rotation steps, each row followed by its count of steps:
The counts run from 0 to 747.
90	93	142	103	101	103	80	122	131	108	123	102	115	104	100	120	90	130	142	90	112	83	105	119	106	131	168	96	109	120	108	89	130	79	110	118	122	110	114	98	101	92	85	66	118	68	95	106	109	75	90	97	103	112	82	111	108	106	78	104	55	80	97	84	142 -> 19
127	97	95	93	109	124	94	85	81	124	111	97	138	128	65	119	73	107	130	104	125	84	80	133	90	104	124	119	121	117	112	78	115	76	123	89	136	120	99	103	85	103	89	83	106	93	120	144	92	86	122	140	100	86	33	88	83	89	72	104	100	53	111	88	102 -> 715
106	108	87	108	97	83	102	116	102	134	97	52	119	133	70	93	83	88	94	92	85	90	61	109	82	98	118	68	113	128	117	107	75	67	95	83	108	117	154	113	80	77	71	68	98	92	74	100	85	56	129	111	50	126	65	109	96	98	102	109	78	72	111	81	98 -> 46
84	111	78	89	109	96	108	107	86	123	127	51	99	129	71	105	88	96	78	102	106	112	60	125	84	88	111	101	113	124	125	119	111	81	99	83	114	80	134	115	95	117	84	50	112	96	81	102	102	60	109	148	67	109	74	108	73	97	95	122	88	43	119	101	101 -> 406
79	123	86	82	120	114	58	99	111	74	121	87	122	134	74	115	97	83	121	87	117	105	93	110	113	75	146	115	115	108	95	101	82	61	124	107	130	124	95	105	88	115	62	102	66	96	116	115	85	107	123	94	82	93	70	131	124	75	96	94	69	75	88	115	135 -> 259
74	112	111	79	117	102	87	79	79	130	111	71	120	106	67	122	88	76	101	114	123	112	96	126	120	100	135	106	130	105	115	126	102	102	105	99	99	128	99	146	124	82	115	54	115	90	120	129	128	86	116	89	72	112	82	100	89	107	119	78	109	75	142	75	112 -> 215
110	104	105	77	95	117	93	109	96	144	136	100	109	122	88	107	95	102	91	84	110	86	57	97	87	82	129	63	85	125	109	130	103	83	87	93	167	101	120	133	64	111	91	94	92	77	79	110	113	90	97	135	78	106	92	125	125	67	74	86	80	82	112	99	85 -> 97
91	116	116	71	96	127	64	116	129	121	129	107	96	78	76	134	97	99	95	75	134	101	110	125	121	86	137	120	87	94	115	118	85	68	95	110	138	130	97	153	111	105	106	96	69	72	122	87	130	116	78	99	89	118	88	116	114	79	99	90	71	64	87	92	114 -> 255
89	107	84	63	109	112	77	95	62	94	86	89	130	121	112	121	101	98	76	91	97	103	64	111	88	85	114	89	117	136	120	116	114	81	95	103	144	70	127	134	115	107	99	63	93	98	107	98	84	68	115	140	55	108	86	115	70	90	68	90	82	58	89	111	84 -> 79
115	101	102	70	115	120	91	87	59	119	94	94	129	127	80	112	80	99	119	95	129	88	88	128	128	100	145	97	123	94	97	88	102	70	100	90	145	126	94	116	78	123	104	105	84	105	118	114	74	55	122	105	63	95	65	87	86	73	107	92	116	60	108	114	86 -> 652
84	101	112	72	94	130	81	131	150	100	146	101	107	103	70	126	72	107	102	77	117	117	117	131	123	118	145	74	89	104	105	77	86	75	98	117	116	100	118	95	117	127	76	90	105	92	110	87	118	64	85	96	63	122	100	137	95	100	119	131	105	77	99	90	129 -> 328
81	108	116	81	82	125	105	96	102	143	106	111	122	97	106	120	97	119	92	100	85	110	79	114	120	100	145	69	93	117	116	133	114	106	84	122	137	87	109	140	135	115	131	36	128	61	102	109	122	73	95	107	78	116	92	120	99	101	98	76	73	78	112	101	99 -> 95
92	93	122	84	139	97	67	111	99	84	123	96	143	114	108	129	92	104	126	82	129	84	110	99	114	95	154	114	126	105	96	96	114	82	112	132	119	122	91	120	96	66	93	82	81	79	127	118	108	108	104	73	85	99	83	133	112	96	100	71	67	71	108	80	140 -> 197
119	98	107	74	108	111	90	110	87	141	133	87	108	99	86	122	95	86	107	82	99	87	77	83	89	58	102	69	96	117	88	111	85	66	93	76	138	121	114	137	82	85	64	98	72	111	96	131	123	111	120	113	71	96	78	134	138	63	89	106	70	82	121	78	103 -> 172
102	108	99	65	94	110	105	91	100	128	91	57	128	123	67	115	76	95	113	94	74	79	105	90	87	64	103	105	109	100	85	78	107	74	94	124	105	120	104	140	120	93	71	107	84	105	86	103	72	77	101	100	82	117	66	115	63	86	120	82	91	17	87	102	113 -> 240
76	103	133	76	81	123	95	97	122	141	116	99	113	80	96	107	73	99	113	103	71	94	112	131	111	95	123	75	107	114	127	103	97	107	86	106	109	116	108	155	138	105	117	51	144	71	117	108	132	83	113	95	86	123	71	140	98	112	92	85	87	84	121	79	103 -> 530
105	101	98	91	139	100	71	100	85	134	129	77	125	101	83	121	87	79	99	109	125	117	104	138	110	88	143	114	120	108	115	115	87	69	97	78	115	128	92	122	104	79	109	86	82	93	129	116	123	100	124	81	78	130	75	95	121	84	110	90	80	69	142	87	119 -> 226
117	94	101	89	95	107	102	102	60	114	97	76	117	129	99	117	62	80	83	106	98	96	56	100	72	52	129	81	116	110	90	121	99	85	123	137	108	103	118	111	85	81	72	89	108	80	75	106	90	104	98	110	79	119	43	115	97	79	93	76	67	51	113	85	98 -> 492
119	110	98	108	146	103	78	133	121	92	113	108	138	100	90	146	87	104	90	75	133	85	75	130	112	106	141	110	116	102	116	118	81	61	130	108	128	100	111	99	75	83	95	49	78	79	131	101	101	113	102	116	92	108	73	104	96	94	104	108	72	76	118	66	125 -> 375
126	87	129	104	92	90	108	112	95	115	104	97	93	105	72	135	96	110	106	86	149	90	79	117	99	98	137	81	111	122	83	121	100	83	102	94	151	114	152	125	76	110	96	75	74	87	96	102	123	85	87	136	70	113	78	100	93	100	76	132	94	68	103	67	97 -> 383
95	92	98	95	132	89	68	115	108	109	128	75	115	125	93	96	85	98	124	100	98	94	78	127	105	103	150	99	113	123	124	100	109	44	111	84	102	114	127	74	80	86	60	93	94	88	78	126	99	56	119	107	94	106	57	105	118	99	94	96	38	72	106	95	130 -> 408
90	122	82	94	104	118	63	116	105	83	150	84	127	133	64	126	71	89	104	97	115	127	94	127	99	90	124	113	123	101	104	97	89	67	148	102	106	92	105	91	101	112	46	83	96	97	111	110	98	102	113	112	76	107	60	105	100	67	93	125	76	75	109	87	147 -> 322
124	94	81	73	124	129	95	122	83	130	113	100	131	138	85	122	68	110	104	81	117	92	91	106	117	94	122	81	99	80	86	80	110	61	80	107	149	104	93	99	90	109	94	111	86	109	111	106	81	52	100	111	61	95	90	113	81	76	130	93	111	41	118	119	104 -> 664
119	95	90	97	106	120	98	141	147	131	128	114	123	74	83	120	65	121	125	83	90	90	111	120	122	133	121	78	106	99	110	87	96	69	76	90	123	129	119	121	123	86	105	65	101	99	126	71	103	59	113	106	104	123	85	114	74	114	115	114	86	78	123	89	127 -> 730
106	125	78	96	94	111	61	91	97	113	124	74	121	116	67	123	93	82	107	96	110	118	98	99	94	61	109	102	113	114	78	110	73	59	109	81	135	116	105	135	107	102	57	99	54	94	111	111	98	106	123	91	76	112	70	115	121	57	87	116	66	64	98	99	140 -> 247
110	105	81	91	88	119	104	128	132	128	150	95	116	117	46	105	78	114	119	81	123	98	84	115	90	102	116	81	76	110	110	90	92	78	89	73	142	120	123	121	62	132	83	81	111	97	91	113	115	70	108	144	83	98	85	126	106	87	122	138	110	71	122	91	110 -> 722
115	102	131	112	81	105	109	109	116	119	121	99	107	114	83	129	97	129	112	82	133	108	83	115	83	98	129	95	91	118	78	111	119	91	118	105	149	82	125	127	96	131	85	48	91	68	81	124	109	95	83	126	86	103	82	106	94	95	69	141	90	52	102	75	122 -> 11
85	99	98	90	113	95	91	108	112	80	101	85	148	151	92	100	100	126	112	83	102	87	76	100	85	117	121	92	112	127	101	86	127	88	113	119	127	91	127	115	79	114	79	62	114	83	82	115	81	48	113	139	74	94	84	130	69	116	93	113	102	47	92	97	112 -> 17
101	123	89	72	95	120	106	108	102	132	124	85	107	135	41	129	67	76	88	89	97	107	61	94	121	86	118	64	128	95	99	111	67	86	105	124	107	110	117	94	101	83	48	86	83	107	93	131	95	72	100	84	54	116	80	121	95	82	127	90	99	75	124	80	123 -> 671
107	95	73	78	131	99	69	115	94	99	114	70	131	104	90	122	72	77	92	94	105	100	102	136	110	74	129	128	108	107	116	105	98	52	92	100	133	124	78	127	98	97	120	93	69	93	126	106	105	105	127	98	96	125	71	108	102	80	122	79	70	47	108	104	121 -> 238
113	105	96	82	107	106	89	113	98	91	99	96	133	112	67	142	88	92	68	88	110	103	53	114	80	108	102	107	126	119	120	118	109	90	110	114	122	80	131	126	115	67	93	37	85	111	119	113	105	88	102	140	85	126	69	108	58	113	72	97	82	56	90	60	103 -> 4
69	105	121	83	93	124	65	114	110	102	145	101	134	114	129	114	89	105	124	92	80	116	112	103	87	84	130	85	100	113	98	95	131	85	107	130	102	77	98	129	133	111	69	77	136	68	105	100	103	92	102	91	79	94	77	149	101	77	101	99	57	86	103	98	148 -> 517
89	82	119	56	138	88	84	92	60	92	89	77	126	115	90	122	92	84	101	92	136	92	93	126	111	89	134	95	134	118	106	105	107	73	94	111	125	136	120	135	89	92	103	98	74	113	117	117	113	74	116	114	65	109	74	124	82	107	97	80	95	56	110	77	68 -> 577
115	115	102	85	78	107	129	136	145	128	116	89	105	110	57	122	79	108	109	70	89	88	69	93	97	105	96	62	101	118	106	92	84	81	85	93	138	118	147	130	80	100	79	66	101	115	80	110	100	70	115	137	94	105	79	133	88	106	108	127	94	68	100	76	113 -> 361
102	113	83	110	102	103	82	103	88	114	100	92	158	124	114	109	73	97	101	109	79	106	66	113	95	88	142	97	128	110	96	134	96	87	121	140	107	100	97	111	110	82	85	46	112	66	116	127	94	97	131	77	93	117	59	120	118	94	107	66	55	87	136	103	135 -> 111
114	105	108	95	109	115	82	123	119	108	115	99	111	89	71	154	86	86	76	83	121	108	64	127	88	101	130	109	118	114	118	128	91	79	118	120	120	93	116	108	111	65	93	42	88	80	111	116	132	111	91	121	99	121	69	104	89	104	76	93	58	74	101	46	126 -> 3
88	86	113	66	104	139	96	107	113	110	98	99	131	109	89	122	73	112	101	98	97	94	100	144	122	119	132	91	108	111	117	73	113	74	95	121	129	104	103	100	130	114	106	60	116	102	137	105	80	50	106	113	69	119	63	102	49	120	90	106	110	51	91	95	92 -> 336
112	100	77	51	105	129	111	104	91	121	109	88	135	129	80	140	68	103	96	82	81	95	89	93	100	74	102	101	101	84	78	94	129	74	86	127	123	91	86	113	114	107	80	91	99	105	102	101	73	74	84	113	91	93	79	122	54	91	122	88	102	28	105	105	123 -> 675
120	90	93	104	119	95	87	118	99	73	115	96	148	126	100	118	89	122	116	81	113	93	81	109	78	98	115	96	103	126	85	87	121	61	116	124	150	87	121	93	66	106	69	64	82	95	99	120	81	77	125	135	94	93	76	129	102	93	79	135	68	68	82	101	127 -> 6
88	127	116	77	80	129	84	108	127	130	163	114	101	112	52	115	96	107	138	81	112	97	97	94	125	96	142	96	116	98	97	107	89	79	97	96	139	126	106	129	91	119	58	99	96	80	85	116	113	87	98	109	97	77	85	125	122	77	103	94	76	84	116	107	148 -> 276
79	74	132	56	80	116	85	124	110	96	128	104	108	86	100	103	81	106	112	98	101	95	114	136	110	99	130	69	94	120	122	101	114	81	89	123	139	117	117	151	116	118	128	80	121	91	101	98	138	83	107	126	88	129	64	149	96	118	84	83	87	75	95	92	82 -> 519
